Named turns come first, each shown by rows before and after it. Which turns, in which order, take the first row of each pair that follows to the second? Write the first one first, as in the answered first pair.
turn Z608:
[-41 -23   4  -9 -10  29  19  -5  -9 -36  30] => [  3 -24 -14 -18 -32  45  32  19  -4 -21  12]
[-15  10  18 -16 -17  28  33   8  10   2 -27] => [-27  13  22 -10  -7  18  32  -1  15   1 -28]
[ 18 -19 -15   4 -27  30   8  -7  -6 -24  11] => [ 33   0 -21   5 -23  20  15   3  13  -3 -17]
[17  2  5 -5 -9 12 -4 20 -4 18  1] => [ 8 13 10  0  3 -1 -2 15  7 25 -6]
turn Z99:
[ 51 -14   7  23   3 -17 -54  10 -38  10  34] => [-27 -32  26  11   7   4 -34 -23 -38 -39  46]
[-16  17   3 -10   6  -9  16   2  24  15 -34] => [ -5  21   5  -5  11 -19   7   4  22  23 -28]
[  6  19 -22  -1  27 -11   0  -6   2  25 -30] => [-20  15 -11   1  37 -16  -5 -21  -1  14 -20]
[  2  12 -13  26  25 -19 -32 -19   9  32   6] => [-46  -4  -5  10  21   6  -7 -36  11  -4   6]
turn Z853:
[-57 -24  13  -3  15  23  -2  -3 -16  -6   1] => [ 24 -25  -5   4   0  19 -27  32 -32  27   7]
[ -9  -5  13  16   8 -22 -30  -9 -26 -11  32] => [ 26  23   3  22  10 -36 -21   8  -1  23   0]
[-4 -3 -3  5 -7  6 -7  1  2  2 -1] => [-2 -1 -6  4 -6  6 -6  3  6  4 -4]
turn Z288:
[-30   2  13   7  15  15  22 -29 -12 -33  18] => [ 21  -2  -8  -8 -15  39  40   3  -6 -20   0]
[ 73 -15 -17 -12 -42  36   8  46 -21  11  -1] => [-39  48  18  23  43 -42  12 -19  33  23 -30]
[ -9 -14  -3  -5  -7  21  -1   3 -25  -9  32] => [  1  19 -14  -8   1  12  28  13  13  20 -15]
Now pairs of rows:
(2 to 3 turns a pair)
[-10  17  18  30  23 -33 -18  -8  -5   9   2] => [ 38  15   1  21  -1 -16 -10  17  -1  25 -11] | Z853 then Z288 then Z608
[ -5   4  21 -37  -9   7  46 -16  45  -2 -26] => [-12 -34  29 -37 -19  17  16 -24   3 -34  24] | Z608 then Z288
[-29  -5  18  25  18 -23 -31 -27  -8   6  40] => [ 15  -3   8  29  10 -28 -42  -9 -13  24  38] | Z853 then Z608
[-30 -12   5  -1  11 -43 -25   2  -1 -19 -14] => [ -4   1  -2   2  12 -50 -24  14   8   1 -30] | Z853 then Z853
[-11 -21  19 -28 -19   0 -55  -4  -6 -29  40] => [-27 -20  22 -33 -17   6 -48 -10  -2 -36  35] | Z288 then Z288 then Z608
[  4   6  22  27  27 -31 -31  -9 -20  15  30] => [ 15  -6  21  22  16 -22 -34  -3 -32  10  38] | Z608 then Z853 then Z288
[-38  -1  19  23  20  12 -34 -30 -36 -58  36] => [-22  13  19  38  34 -12 -52 -28 -35 -35  35] | Z853 then Z99
[  8 -23  -8 -17 -22  18   2   3  -7 -26  16] => [ 40   8 -18  -3  -9 -11  -4  15   9  14  -8] | Z99 then Z608
[-45   1  12   3  14  -1   5 -18  -7  -9  -3] => [-12 -21   8   2  -4   9 -17  -5 -35 -12  24] | Z853 then Z99
[  6 -17  -1  -3 -20  20  -6   2 -20 -14  25] => [  6  25  -2  15   9 -17  -2  -2  14  24 -12] | Z288 then Z99
[ 44  20  -5  12  -3 -36 -23  11   6  45  -5] => [  8 -23  11   4 -12 -16 -41  -9 -34  -3  49] | Z608 then Z608 then Z608
[-11   4   5  10  19 -28   9  -1   9  21 -10] => [-15  -2  -2  -6   3  -7  31   6  18  12 -20] | Z99 then Z99
[ 56  10 -27 -23 -18  10   7  49  17  34 -41] => [ 46 -38 -12 -23 -30  23 -33  40 -39  -6  21] | Z288 then Z288
[ 14 -34  -2 -29 -37  46  14  -6 -27 -38  58] => [-50  29   7 -19   8  11  61 -33  46 -15 -14] | Z99 then Z608 then Z853
[ 20  -1 -12 -14 -32  15  18  30  11   0  -4] => [-23   6  -1 -13 -17   8  32  12  29  -6 -15] | Z853 then Z608
[-24  10  17   6  19  -6  -8 -16   9  16  20] => [-6 21  5  3  9 -3  8 -3 24 33 -4] | Z288 then Z288
[  6  38 -11 -13 -25   8  29   9  35  33 -30] => [ 32  -3 -14 -20 -53  31  12  19  -3  12   6] | Z288 then Z288
[-18 -24   9  -3  -8   7  -6  -9 -80 -23  56] => [ 36  23 -26 -21 -29  25  61  32 -15  31 -36] | Z288 then Z853 then Z99
[-37  42  14  15  28 -31  12 -11  37  13 -33] => [-13  42   2   4  11 -13  27   7  47  19 -49] | Z99 then Z99
[ 62  -4 -27 -29 -41  19  16  37  -3  41 -18] => [-70 -33  10 -34 -18  28  24 -23 -16 -33  19] | Z853 then Z288
[-31 -11  -5 -22  -9  30  35 -11  16 -27 -23] => [ 26 -28 -16 -20 -30  35   7  11 -14 -20   1] | Z288 then Z288 then Z853
[ -8   5  -1  21  36   0 -18 -16 -31  23  19] => [ -2  19  -7  19  42  -5  -6 -12 -11  36  -6] | Z288 then Z288
[ 16 -57 -14  -9 -29  47 -19  22   2 -25  16] => [  3   9 -14   6  11   3  10  16  66  24 -52] | Z99 then Z853
[ 41  23  -8   8  -9  -6   2  54 -14  52  -6] => [ 40  19  -2  14  -3 -16 -14  49 -24  49   8] | Z288 then Z288 then Z608
[ 30   5   7   0   2   1 -36  20 -24   9  13] => [  7  34   5  -1  16  -6  -2  14  16  22 -29] | Z99 then Z288 then Z608
[ 45 -14 -16 -16 -24  26  12  30  -2  10 -17] => [-36   5   1 -18   4  15  37  -7  26  -9 -34] | Z853 then Z608
[ 26  17 -21   3  -8  -7   4   4  -1  10 -20] => [-22  22  -8   6   9 -15   6 -21   4  -8 -18] | Z608 then Z99
[ 55   6 -16  -3 -16  -6 -15  24 -10  28  -5] => [ -9  24  12  17  30 -44 -30 -18  -4  20   2] | Z608 then Z608
[ 35  19  12 -33 -11  17   8  11  45   8 -52] => [ 33 -22  33 -12  -2  -1 -62  -6 -23 -19  28] | Z608 then Z608 then Z853
[-26  -6  12   9  15 -21  -7 -12 -16  -6   4] => [-16  13   5  11  18 -23  10  -3   5   9 -24] | Z288 then Z288
[-52   9  17 -24  -2  -6   0 -16  29 -10 -22] => [ 16  27   4 -10  -4 -26 -22  10  28  33 -32] | Z99 then Z99
[ 52  -3 -11   7 -28   9 -14  33  -8  11  16] => [ 51  20 -10  15 -11 -10  -9  30  14  31  -5] | Z99 then Z288
[  1  -7 -26  -6 -46  16  26 -13 -40 -27  21] => [-42  37 -11  16   0 -31  28 -40  -7  -5  -8] | Z608 then Z288
[-11   6  15  21  38 -30 -38  -9 -27   2  41] => [ 60 -15 -14  -6 -10  18 -14  34 -28  10  24] | Z99 then Z853
[-68  -5  55  -8  23  -6  13 -24 -23 -32   6] => [ 70  18  13  -7 -10  -7  13  42 -11  42 -37] | Z99 then Z99
[ 88   4 -24   6 -24 -35 -38  26 -33  29  27] => [-82  30  15   5  33 -55   5 -50  12 -18  10] | Z288 then Z99
[ 26 -19 -24 -15 -38   0 -15   5  -9 -25  -3] => [  0 -17 -21 -24 -36   9   2   0   0 -37 -12] | Z288 then Z853 then Z99
[ 20   3  -8  -5 -24  11  -7  25 -12 -12  -3] => [  9  27  -2  13   3 -23 -21  13  -3   5  -8] | Z99 then Z608 then Z288
[  8  -2   7  15 -13   0 -21  14 -26 -10  28] => [-12  31   9  22  13 -22  -1   4   8   9  -8] | Z288 then Z608
[ 36  20  -2  24  34 -60 -20 -19 -13   5  26] => [ 46  32  -9  22  32 -56  -7 -10  -1  16   6] | Z288 then Z288
[ 18  -4  -6 -17 -27  -1 -10  15 -13 -14  15] => [-13  30   0  -6   3 -28   1   0  17   0 -12] | Z288 then Z99
[ 83  11 -26 -14 -11  16   9  27   5  44 -25] => [ 22  -7  13  21  33 -34 -58 -23 -43  16  49] | Z99 then Z608
[ -2  27  12  10   2   4  41 -21  21   0 -31] => [-20  11  28  22  18 -15   5 -41 -11 -15  12] | Z99 then Z99 then Z608
